In the data rows, 128 means zero.
Here are some numbered points:
[135, 136, 140, 124, 142, 118, 144, 128, 134, 119, 138, 129, 102, 122, 118, 132, 138, 128, 129, 120, 138, 129, 121, 120, 129, 141, 148, 128, 130, 128, 115] 0
[141, 137, 132, 123, 128, 117, 135, 118, 134, 125, 124, 136, 146, 122, 125, 131, 138, 136, 135, 120, 147, 120, 137, 122, 138, 124, 128, 136, 137, 128, 125] 1
[148, 125, 123, 136, 136, 111, 95, 118, 126, 126, 96, 141, 134, 121, 138, 138, 147, 127, 131, 129, 138, 134, 120, 120, 127, 75, 128, 122, 132, 128, 112] 2
[120, 136, 130, 112, 95, 135, 164, 118, 139, 136, 125, 138, 113, 125, 129, 131, 138, 147, 152, 120, 118, 105, 172, 124, 148, 141, 99, 151, 142, 138, 143] 3
[137, 138, 170, 120, 204, 121, 154, 158, 132, 85, 207, 99, 157, 122, 87, 134, 89, 96, 98, 120, 147, 155, 49, 122, 98, 201, 206, 103, 102, 109, 90] 4
[127, 139, 121, 107, 94, 134, 64, 118, 159, 149, 106, 139, 97, 121, 135, 134, 138, 148, 141, 139, 30, 107, 135, 127, 138, 117, 89, 148, 136, 138, 140] 5
[147, 128, 125, 134, 134, 113, 106, 109, 130, 129, 101, 140, 113, 120, 137, 137, 147, 130, 134, 120, 138, 128, 131, 121, 130, 92, 128, 124, 135, 128, 116] 6
[136, 139, 154, 120, 171, 120, 156, 138, 132, 101, 172, 115, 106, 122, 103, 134, 108, 115, 114, 120, 147, 141, 85, 122, 113, 167, 167, 119, 116, 119, 105] 7
[117, 137, 124, 103, 74, 140, 89, 118, 159, 152, 110, 140, 123, 122, 132, 132, 138, 155, 154, 129, 30, 99, 168, 121, 155, 150, 79, 158, 138, 138, 147] 8
[139, 137, 130, 123, 125, 117, 150, 109, 132, 127, 121, 139, 140, 122, 127, 133, 138, 134, 136, 120, 147, 119, 140, 122, 139, 115, 128, 138, 139, 138, 126] 9
[136, 135, 135, 125, 133, 117, 158, 118, 134, 124, 129, 132, 90, 122, 122, 132, 138, 129, 133, 120, 138, 127, 129, 123, 132, 134, 138, 136, 133, 128, 121] 10
[0, 0, 0, 255, 127, 255, 160, 255, 0, 255, 109, 0, 56, 255, 255, 0, 0, 0, 0, 255, 128, 255, 145, 255, 0, 112, 118, 0, 0, 0, 255] 11
[121, 136, 129, 111, 92, 136, 186, 118, 138, 137, 123, 139, 125, 125, 129, 132, 138, 149, 151, 120, 128, 103, 174, 124, 150, 140, 99, 154, 141, 148, 143] 12
[128, 135, 130, 118, 101, 130, 142, 109, 131, 126, 108, 143, 103, 120, 129, 140, 147, 145, 152, 110, 128, 107, 159, 116, 147, 118, 99, 147, 147, 138, 130] 13
[137, 134, 132, 124, 125, 117, 149, 118, 133, 127, 123, 138, 145, 121, 126, 132, 138, 135, 137, 120, 138, 121, 139, 123, 136, 118, 128, 135, 139, 138, 125] 14
[131, 128, 125, 130, 114, 127, 114, 118, 116, 117, 92, 140, 118, 123, 134, 148, 147, 137, 141, 110, 128, 118, 127, 113, 133, 85, 109, 130, 144, 138, 119] 15
New points follow, each followed by the numbers of its two nearest points above, smallest number first.
[136, 140, 170, 120, 203, 120, 138, 158, 130, 85, 208, 99, 156, 122, 87, 133, 89, 99, 97, 120, 147, 153, 48, 124, 96, 197, 206, 97, 102, 99, 91] : 4 7
[133, 138, 157, 118, 176, 120, 151, 148, 129, 97, 183, 110, 135, 122, 99, 133, 108, 112, 110, 120, 157, 142, 77, 123, 110, 172, 177, 119, 115, 119, 104] : 4 7
[136, 136, 149, 124, 165, 119, 120, 138, 133, 106, 163, 118, 140, 122, 106, 133, 118, 116, 118, 120, 138, 136, 94, 121, 116, 163, 167, 114, 116, 128, 107] : 0 7
[129, 140, 121, 106, 95, 134, 56, 118, 157, 147, 105, 138, 94, 121, 135, 135, 138, 149, 140, 139, 40, 110, 135, 125, 142, 113, 89, 150, 136, 138, 140] : 5 8
[131, 141, 121, 110, 100, 130, 59, 118, 156, 146, 107, 138, 121, 122, 135, 134, 138, 149, 137, 139, 49, 112, 135, 124, 140, 117, 89, 143, 136, 138, 140] : 5 8
[135, 139, 143, 121, 145, 120, 125, 128, 132, 112, 148, 129, 119, 122, 114, 134, 128, 123, 128, 120, 157, 125, 114, 123, 127, 141, 148, 133, 130, 128, 118] : 0 10
[0, 0, 0, 255, 133, 255, 144, 255, 0, 255, 108, 0, 61, 255, 255, 0, 0, 0, 0, 255, 138, 255, 140, 255, 0, 104, 118, 0, 0, 0, 255] : 7 11
[133, 139, 168, 118, 201, 121, 144, 158, 132, 85, 208, 100, 126, 122, 87, 134, 89, 97, 95, 120, 147, 154, 49, 122, 97, 199, 206, 104, 103, 99, 92] : 4 7
[125, 138, 122, 105, 91, 135, 66, 118, 158, 149, 107, 140, 105, 121, 135, 133, 138, 150, 144, 139, 49, 106, 143, 124, 145, 124, 89, 149, 136, 138, 141] : 5 8
[143, 132, 127, 130, 125, 116, 101, 109, 129, 128, 103, 140, 124, 121, 135, 137, 147, 130, 136, 120, 138, 124, 136, 119, 136, 93, 128, 126, 137, 138, 120] : 2 6
[137, 140, 174, 119, 214, 121, 139, 167, 129, 82, 215, 94, 130, 122, 83, 133, 89, 94, 93, 120, 167, 158, 39, 122, 92, 210, 206, 96, 101, 99, 86] : 4 7
[0, 0, 0, 255, 131, 255, 115, 255, 0, 255, 107, 0, 69, 255, 255, 0, 0, 0, 0, 255, 128, 255, 142, 255, 0, 103, 118, 0, 0, 0, 255] : 2 11
[134, 140, 167, 119, 198, 121, 143, 158, 131, 87, 204, 101, 136, 122, 89, 134, 98, 100, 101, 120, 157, 151, 54, 125, 99, 195, 197, 104, 104, 99, 94] : 4 7
[123, 129, 125, 126, 96, 135, 107, 118, 116, 113, 83, 141, 112, 122, 132, 154, 138, 149, 148, 110, 118, 109, 129, 107, 142, 91, 89, 133, 151, 148, 125] : 13 15
[125, 137, 122, 105, 91, 138, 77, 118, 156, 145, 101, 140, 86, 121, 136, 138, 138, 147, 142, 139, 49, 105, 139, 121, 141, 113, 79, 145, 140, 138, 140] : 5 8
[146, 130, 124, 134, 133, 112, 96, 109, 128, 128, 99, 140, 94, 120, 137, 136, 147, 127, 133, 120, 128, 130, 128, 120, 127, 90, 128, 123, 133, 128, 117] : 2 6
[126, 137, 122, 107, 93, 138, 83, 118, 153, 143, 101, 139, 92, 121, 136, 139, 138, 146, 143, 139, 49, 108, 138, 123, 140, 107, 89, 144, 139, 148, 139] : 5 8
[135, 138, 172, 119, 211, 121, 162, 167, 128, 83, 214, 95, 133, 122, 84, 134, 89, 95, 94, 120, 157, 158, 41, 124, 89, 210, 206, 102, 99, 99, 87] : 4 7
